128 stands for zero in the data rows.
Every row has one hidden group. Groups can overlap: rows of different groups may look alike. Groups are numbered from 0 in the order they first appear among the rows asked about.
The table, row by row:
[ 95  88  85  80  73  70  67  67  69  73  79  88 100 115 130 146 161 176
 190 195 197 195 190 182 171 164 153 146 138 132 126 127 126 129 132 137
 135 137 134 126 121 117 112 111 111 112 115 115]
[101  97  93  93  97  99 105 113 116 120 122 119 115 111 108 100  94  94
  89  89  89  89  88  88  87  88  88  87  90  91  93  90  95  96  99 101
 111 113 120 127 132 143 152 163 170 179 185 185]
[ 96  90  84  81  77  74  75  77  83  91  99 112 123 134 142 149 155 161
 165 171 177 185 194 204 213 218 222 220 214 201 186 169 155 138 127 116
 109 104 104 102 103 103 104 109 110 110 114 114]
[102 100  95  96  98 102 108 122 135 155 174 193 205 211 213 204 193 178
 169 155 148 140 133 126 120 115 108 103 100  97  93  92  93  91  93 100
 103 114 121 128 131 135 134 128 123 119 119 117]
[156 156 149 148 148 142 137 128 119 112 110 104  98  96 100 104 105 116
 120 135 144 153 157 162 165 163 158 151 146 139 137 130 132 133 138 138
 152 153 157 163 159 159 162 155 147 143 138 133]
[ 94  88  89  81  73  71  67  67  70  74  78  87  95 102 106 114 119 120
 125 126 125 127 135 140 149 164 178 198 211 222 225 226 212 198 178 159
 138 125 117 110 109 105 102 107 109 109 111 117]
[101  95  93  93  93  93  97 101 104 112 118 124 135 142 150 159 168 174
 175 178 173 166 158 151 143 133 128 122 116 113 103 105 103 105 110 116
 120 132 134 140 139 132 129 124 122 116 116 114]
[ 97  93  97  92  89  94  96 100 107 113 120 122 125 121 112 112 107  96
  97  89  86  86  89  88  88  88  88  90  88  88  88  97  96  98 102 111
 107 116 122 131 142 147 153 163 176 182 184 184]
[210 231 252 255 255 255 234 207 177 150 126 113 104  98  93  91  95  86
  91  85  84  85  90  88  88  87  87  90  87  88  83  92  90  89  90  98
  87  97  98 103 112 117 119 124 131 131 132 135]
[ 95  92  82  80  77  73  76  75  77  83  89  95 103 110 114 120 121 126
 125 123 123 123 122 126 131 141 155 167 188 200 211 213 212 205 193 176
 162 146 134 124 114 114 112 112 111 110 115 117]
[134 140 147 151 157 167 175 188 203 216 226 231 226 214 197 177 159 143
 135 122 116 109 105 101  96  95  93  91  90  89  91  93  95 100 105 115
 122 127 129 128 126 122 116 112 110 112 113 117]
[167 165 158 151 143 132 125 117 110 103  97  93  90  90  95  99 105 119
 128 140 152 160 164 168 166 162 155 143 137 127 127 116 112 119 121 122
 139 140 153 157 161 166 166 165 157 156 151 146]
[169 177 186 197 201 199 196 188 174 158 143 128 117 110 107 104 105 117
 125 143 161 180 193 198 193 180 164 146 133 121 113 105 102  99  98  95
  97  96  98 100 100 103 106 109 110 112 114 114]
[ 96  87  83  79  75  70  69  69  70  75  81  89 102 115 126 138 152 162
 171 180 183 185 180 175 168 157 152 146 139 135 126 127 130 129 133 138
 137 141 137 132 128 119 117 115 115 113 115 113]
[110 108 103 106 112 115 120 123 127 128 129 129 122 118 116 107 101 100
  97  92  93  92  89  91  90  90  93  91  97  98 106 108 117 125 136 149
 169 179 190 194 194 191 185 172 158 152 147 137]
[120 125 127 135 145 157 170 183 193 204 211 212 208 204 198 190 181 177
 175 175 179 184 184 181 171 157 140 122 112 102  97  92  91  90  90  91
  95  94  96  98  99 104 107 107 109 110 113 116]
[128 127 130 143 164 177 198 218 229 240 243 237 223 203 184 157 133 124
 106 102 100  97  92  92  94  93  99 103 110 114 121 118 126 124 121 117
 119 115 111 108 106 106 111 113 111 113 116 113]
[ 96  87  82  77  71  65  64  62  59  61  63  67  76  83  90 102 115 124
 132 144 146 147 146 141 136 130 128 126 121 121 115 115 112 110 109 107
 105 109 112 120 130 138 149 161 168 168 167 163]
[145 152 163 174 182 191 195 195 190 179 168 159 151 149 153 158 162 161
 157 147 138 131 127 124 126 128 128 130 127 124 122 115 111 107 103 100
 100  97 100 101 101 103 105 106 109 112 114 116]
[219 235 242 244 242 232 218 199 184 167 155 144 131 122 118 110 103 102
 100  95  96  93  91  90  89  90  90  87  89  87  92  87  90  89  93 101
 118 130 148 158 158 155 142 128 117 117 116 117]
[ 96  89  85  77  71  69  64  62  63  63  65  70  73  77  85  90  97 103
 112 118 123 129 134 139 146 154 159 166 168 173 177 178 181 183 184 182
 181 173 164 152 141 131 124 119 116 116 116 117]
[140 145 145 141 140 139 132 125 119 112 107  98  90  84  83  83  84  83
  83  84  85  87  87  86  88  89  89  90  91  95  98 100 106 111 119 128
 139 150 161 175 184 193 197 190 184 178 168 163]
[ 96  90  81  77  73  68  68  70  71  76  83  93 102 113 122 127 127 129
 124 119 112 106 101  98  93  94  93  93  97  99 102 103 107 111 116 117
 124 127 134 139 145 157 167 176 181 182 182 176]
[210 223 234 237 235 228 215 202 187 174 161 151 142 133 126 119 114 108
 103 101  97  94  93  91  91  89  89  90  88  91  89  96 104 117 133 148
 154 154 143 131 119 109 106 108 110 109 111 114]
[103 101 101 103 104 106 109 116 122 125 125 127 124 120 117 108 106 100
 100  95  96  97  99 104 110 118 128 142 156 170 181 194 205 207 206 205
 194 186 175 161 150 141 132 127 122 121 121 120]
[181 184 193 196 199 205 212 223 228 221 205 184 162 144 129 117 111 106
 104  98  96  93  92  92  90  89  90  90  89  87  88  90  89  88  88  93
  91  98 103 108 117 123 127 132 132 131 128 125]
[184 184 178 172 164 159 152 149 149 155 166 182 195 203 199 183 159 138
 126 111 106 102  97  95  93  92  90  88  88  88  90  88  88  89  89  91
  95  93  98  98 101 107 112 118 124 133 136 136]
[148 146 138 131 120 112 103  97  91  91  90  96 107 124 144 170 189 194
 191 177 161 147 138 130 124 119 114 109 106 103  99  96  95  94  93  93
  94  96  98 100 102 107 110 117 125 131 135 139]
[164 163 159 152 142 134 127 119 115 117 119 126 148 167 180 198 203 191
 172 156 136 123 115 108 104 100  97  96  94  94  88  93  91  93  93  93
  91  97  97 102 110 113 119 128 135 132 131 132]
[111 110 106 111 116 118 124 130 131 135 137 136 137 134 131 129 125 124
 120 123 126 130 134 140 145 151 154 155 158 158 153 149 152 152 154 153
 155 154 150 149 141 138 135 130 126 120 120 119]
[234 249 255 252 241 228 208 188 171 158 144 131 123 115 107 103 102  94
  93  92  88  87  88  87  88  87  88  88  88  89  86  92  90  91  94 101
 104 125 139 156 166 160 149 133 124 116 113 117]
[ 98  92  84  80  79  81  85  87  95 102 114 120 124 126 128 127 121 118
 108 109 101  97  93  90  90  89  87  89  89  91  98  95  98 105 111 110
 125 124 131 143 149 158 173 179 184 185 178 173]
[181 192 198 205 209 205 198 181 164 145 131 116 105 101 102 114 124 145
 153 160 158 150 139 132 128 128 128 126 129 127 129 119 117 114 110 103
 109 101 101 103 100 105 108 109 109 111 113 116]
[ 98  93  87  83  79  79  81  81  86  93 100 106 113 117 119 126 126 131
 134 142 147 155 165 171 176 177 173 165 158 150 146 140 136 141 143 142
 143 139 135 129 121 115 112 110 110 111 112 116]
[ 92  89  89  81  72  70  67  65  69  73  78  86 101 109 113 129 144 148
 161 169 176 182 191 192 193 193 192 193 190 190 185 187 179 172 162 154
 133 129 120 114 113 109 102 105 110 109 110 119]
[103 100  96  95  99 102 110 120 133 150 171 192 215 239 255 255 255 255
 255 255 242 216 188 162 141 121 111 101  95  93  93  89  90  89  91  91
  93  93  95  99 101 103 105 107 109 111 113 115]
[ 95  88  80  77  73  66  67  67  69  73  80  91 108 126 140 159 176 196
 204 217 224 227 224 221 217 210 204 194 184 172 159 142 130 120 111 102
 101  98 100 100 101 102 103 108 109 111 113 115]
[138 146 159 176 198 218 238 254 255 250 231 207 180 158 136 117 108 100
  96  91  91  90  89  90  88  89  92  91  93  95  96 102 107 110 115 123
 122 127 125 120 121 119 116 116 115 114 116 116]
[125 127 132 142 157 165 175 187 192 187 183 178 165 158 158 146 145 154
 162 171 189 201 201 200 189 172 155 135 121 109 105  92  95  90  88  88
  95  93  99  96  97 104 107 111 106 114 118 114]
Some new rows, each followed by its group:
[ 99  92  80  80  82  78  84  91  97 103 115 131 145 167 187 199 209 223
 218 214 206 194 174 161 147 138 128 118 118 113 117 109 116 122 127 125
 137 128 126 119 111 112 114 114 110 113 115 115] 0
[154 164 176 192 212 234 252 255 254 237 209 178 149 124 106  98  93  87
  86  89  87  86  89  88  88  89  89  92  93  97 101 107 109 116 122 121
 124 121 121 121 120 114 114 113 114 111 112 116] 1
[191 206 227 236 240 242 236 225 211 194 178 162 151 140 125 119 113 103
  99  97  90  89  90  88  88  89  88  91  86  89  88  96  97 110 125 143
 150 161 154 144 133 118 109 107 111 110 110 116] 1
[143 149 157 170 186 202 217 230 237 238 231 216 191 167 145 123 107  97
  92  89  89  89  88  91  92  95  97 101 106 110 114 118 123 122 122 122
 119 118 114 113 110 110 112 110 111 112 115 114] 1
[143 144 149 146 144 139 131 131 126 118 108 105  95  94  95  88  91  91
  99  97 107 117 127 141 155 171 186 200 208 213 215 213 204 192 178 172
 155 149 141 128 125 123 116 114 112 117 117 117] 2
[102 100 104 102 102 107 109 114 120 123 124 122 121 115 109 104 102  95
  93  90  88  88  90  88  90  89  92  95  95  97  98 105 110 113 120 131
 135 149 160 170 181 188 189 187 181 173 164 158] 2
[ 94  87  83  78  72  68  68  62  61  66  73  79  96 106 110 129 139 145
 149 159 157 156 157 155 154 151 152 152 151 154 151 160 161 166 171 169
 164 163 154 150 144 132 126 123 124 117 115 117] 2
[ 96  89  81  80  77  71  72  78  80  83  85  93  96 105 113 114 120 135
 142 150 162 168 165 162 154 147 140 133 133 129 130 120 121 115 110 107
 110 108 115 115 121 134 138 144 138 136 133 126] 0
[100  97  95  96  95  98 103 108 113 119 122 124 124 121 114 110 106  98
  95  93  90  88  91  92  94  96  99 103 106 111 112 121 124 129 135 144
 147 159 166 175 181 182 181 177 173 162 155 149] 2
[101  94  92  92  95  95 101 106 112 118 125 128 131 131 128 122 117 112
 105 105 104 104 108 114 123 134 149 166 180 194 204 209 212 206 198 186
 173 161 149 140 131 123 121 119 119 116 116 115] 2
[214 232 243 247 249 243 229 208 192 171 156 141 128 118 112 106 100  97
  96  93  92  89  87  88  87  89  89  87  87  87  91  90  87  90  93  94
 103 112 128 144 158 163 157 145 130 123 119 118] 1
[ 95  91  84  79  72  67  63  63  64  68  70  79  85  95 107 115 123 128
 133 126 123 116 111 105 100  99  97  97  99 100 102 105 109 110 111 119
 119 125 130 135 142 154 161 170 177 181 182 179] 2
[ 95  90  87  79  72  68  62  60  62  61  61  65  67  69  74  76  82  85
  95  94 101 107 118 128 137 152 165 178 189 194 199 201 195 190 184 183
 173 168 160 146 137 131 119 114 112 114 116 119] 0
[ 92  90  95  81  69  69  59  57  59  61  61  65  75  81  85  98 116 118
 141 147 159 171 193 203 215 227 232 237 228 220 203 195 168 151 134 128
 106 106 102 101 108 104  97  99 106 108 108 119] 0
[ 95  89  81  78  74  67  66  62  59  62  64  67  74  79  86  96 107 119
 131 150 168 185 202 219 234 242 248 245 237 223 202 183 165 146 130 119
 110 109 104 104 103 104 106 108 111 111 114 115] 0
[171 169 162 153 143 140 131 126 126 129 137 147 156 163 166 167 160 146
 136 127 116 109 104 100  98  98  92  93  89  91  91  91  88  92  93  93
  96  99 104 118 131 144 159 168 174 172 161 154] 1
[ 95  92  92  84  78  83  83  87  96 105 114 119 124 122 115 116 113 101
 100  94  89  87  90  87  88  89  86  90  88  89  90  98  96 101 105 110
 110 117 122 131 139 144 150 156 169 176 178 186] 2
[ 96  91  80  77  71  67  64  62  60  61  63  64  67  70  70  77  79  84
  88  95 101 108 114 122 132 140 147 153 163 171 180 183 189 195 197 191
 194 181 170 159 144 132 124 117 115 113 113 116] 0
[ 95  90  86  79  70  67  61  61  64  65  66  73  79  86  95 103 112 118
 131 133 137 140 145 148 154 164 175 189 199 210 215 214 200 190 170 154
 138 124 119 111 109 106 103 105 108 112 113 116] 0
[172 166 166 150 133 127 110 102  98  91  85  85  83  83  85  87  93  92
 103  99 100 104 107 107 109 110 110 115 115 121 127 138 130 126 116 113
 101 104 105 107 119 123 128 136 148 162 166 173] 2
[100  90  77  73  75  68  68  66  62  62  67  67  64  66  76  74  75  85
  83  94 103 110 113 124 133 141 152 159 172 179 190 190 199 199 199 191
 194 177 163 151 134 125 128 118 113 116 116 111] 0
[119 116 117 113 108 103  97  97  94  89  85  84  82  82  84  80  85  82
  88  86  90  94  98 100 103 109 113 122 127 136 148 166 186 194 199 197
 178 162 148 135 133 136 135 138 135 133 129 125] 2
[134 137 143 156 169 178 192 201 209 217 226 227 221 211 193 173 148 137
 117 113 106 102  94  94  94  90  92  91  93  97 101 103 111 117 123 122
 128 124 122 118 115 111 113 114 113 113 116 112] 1
[118 124 136 150 166 186 208 226 237 239 231 216 197 174 150 133 118 108
 100  95  91  90  91  89  89  88  90  90  92  93  96 100 105 111 117 124
 127 132 135 133 131 129 121 120 118 116 117 119] 1
[103 102  93  94 102 108 119 131 145 161 178 191 202 213 225 234 238 246
 247 245 242 232 216 200 182 162 145 125 117 107 104  94  93  92  91  90
  97  93  95  98  98 103 109 107 108 111 114 115] 1
[153 148 144 139 132 125 118 107 100  94  94  91  92  93  97 104 108 116
 119 130 134 142 153 166 181 194 195 192 175 155 136 120 109 105 102  98
 102 104 108 119 124 127 133 129 127 122 118 118] 2
[161 173 188 202 215 218 219 218 209 201 189 179 168 158 151 138 130 122
 116 111 107 102  98  97  93  92  93  95  98 105 112 130 146 150 147 140
 122 117 107 101 102 103 105 109 110 111 115 114] 1
[148 157 165 172 179 186 186 186 187 194 202 205 211 205 194 180 162 139
 122 114 104  97  96  93  94  90  91  91  90  95  95 103 108 114 121 124
 125 126 120 122 118 110 113 109 112 111 110 114] 1
[ 97  90  81  77  72  68  67  61  60  61  65  65  66  68  71  75  76  82
  81  90  92  97 104 110 119 126 135 144 154 162 172 177 184 190 194 192
 196 187 180 173 159 145 138 127 121 117 114 115] 0
